In the data rows, 128 means zero.
Here are some points:
[132 132 115  93 103 102  97 115 105 119 101 111 125 108 111  93 139 100 178 156  34 115 126 100]
[138 161 107 102 111 142  98 123 112  95 119 160 138 117 111 168 105 120 150 143  72 127 112  92]
[136 126 123 111  99 165 149 123 106  93 128 129 130 122 116 120 134 123 125 131  74 122 115 102]
[119 133 142 144 119 133 110 113 101  76 131 120 146 123  96 133 119 125 110 177  68  91 112 100]
[141 228 143 134 128 120 117 146 124 119 158 146 129 166 162 161 134 113 122 113 166 154 148 138]
[142  59 138 181 135 146 138 134 158 156 103 113 118 126 136 109 100  90 119 143 149 151 145 101]
[124 145 120 122 141 151 134 148 139 148 116 131 119 146 132 154 135 116 114  91 163 146 136 147]
[113 169 133 130 159 144 131 130 129 144 126 129 133 131 117 124 123 107 116 129 137 135 128 112]
[134  72 130 128 106 146 120 130 124 116 129 107 150 133 125  99 138 130 110 114 124 143 133 120]
[145  82 151 142 149 145 120 149 131 168  89  94 134 154 136 137 133 124 102  82 158 149 158 150]
[129 140 119 137 101 151 137 122 121  77 134 152 133 127 119 185 140 135 135 193  53  93 127  79]
[122 170 124 130 120 138 127 116 100  87 122 143 139 125 101 140 122 121 118 172  65 103 110 104]
[119 193 139 118 167 121 170 156 143 170  93 151 128 142 118  64  81  90 115  94 176 160 178 165]
Here are 10 more points, each followed by its number:
[ 44   0 160 136 138  63  48  87  76 160  90  56  92  80  75  50  96 153 233 224 120 103 143 143] 0
[138 104 133 126 119 158 134 124 137 143 151 144 138 146 126 144 126 114 115  97 148 134 128 136] 1
[128 176 111 139 136 160 127 121 115 116 129 134 120 113 113 141 122 123 119 146  80 123 119 116] 2
[ 36   0 161 152 159  80  50  89  97 167  96  59  93  94  59  16 114 146 207 205 135 107 126 154] 3
[133 175  75 145  87 136 165 127 127  68 107 147 114 124 139 159 147 105 168 178  93 141 125  78] 4
[140 103 116 126 109  95 100  98 106 111 115  96 141 114 152 180 141 145 134 124 100 123 116 114] 5
[125  68 100 105 113 142 153 147 143 126 142 160 146 131 129 148 136 125 135 103 148 132 124 164] 6
[126 223 137 121 106 119 154 123 163  89 176 166 164 139 143 204 123 164  89 118 147 129 120 140] 7
[126  67 110 113 109 130 169 153 146 116 146 190 152 145 135 164 156 135 115 107 162 127 126 138] 8
[127 172 123 116 111 106 141 135 118 112 127 127 135 119 146 198 145 137 120  93 141 122 116 104] 9
Which of these numbered points is nearest to each point below, looking only along the 3 directions in which the first points spread most? Its number follows each.
[131 105 128 139 120 141 155 145 130 119 115  94 104 137 140 130 131 109 122 137 123 124 111 120] > 6
[ 54   0 137 143 141  73  71 107  94 181 102  77  87  82  77   0 115 159 217 208 133 113 120 135] > 3
[128 205 151 136 127  92 145 143 136 123 167 149 142 139 181 187 125 103  84 134 177 150 152 132] > 7
[131 145 118 134 110 133 119 116 108  89 118 145 127 124 107 128 126 111 125 183  57 106 116  86] > 4
[111 162 151 128 130 143 143 125 112 125 154 124 141 130 127 112 133 155  88 167  91 118 121 132] > 2
[119  96 105 126 111 163 139 129 111  88 147 123 142 120 123 131 127 122 115 130 100 123 108 115] > 5
[122 167 132 130 120 129 129 119  95  72 125 134 130 128 100 147 111 106 127 169  54  99 114 100] > 4
[130 149 132 136 133 147 123 121 106 106 136 123 126 116 107 136 128 115 105 161  93 115 118 107] > 2
[116  96 108 122  73 140 104 118 107 108 147 154 139 111 108 196 117 118 140 113 129 117 110 124] > 5
[142  91 104 130  99 114  94  96 158 134  98 127  95  81 101  86 118 127 120 110 153 119 134 159] > 6
[164 137 143 129  33 150 160 110 147  87 161 131 144 170  86   0 189 142  55  35 106  85  76 171] > 6
[116  91 116 103 128 139 129 103 128 104 110 132 138 150 134 169 140 108 159 159  62 126 143 107] > 5
[152 126 123 120 109 109 106 105 108 116 108  93 135 118 146 175 147 140 130 111 100 125 110 124] > 5
[ 90  63 127 155 148 120  98 104  94 162 108 123 100  99  85  81 112 151 181 152 168 145 155 158] > 6
[121 179 125 112 101  97 140 122 131 116 139 124 135 115 160 205 147 139 118 115 143 121 109 117] > 9
[122 188 130 151  97  98 119 144 110 104 115 107 140 100 147 192 152 128 130 118 140 139 116 105] > 9
[129 162 137 138 147 148 126 123 113 121 138 118 119 122 110 139 123 112  98 150 114 122 114 106] > 2
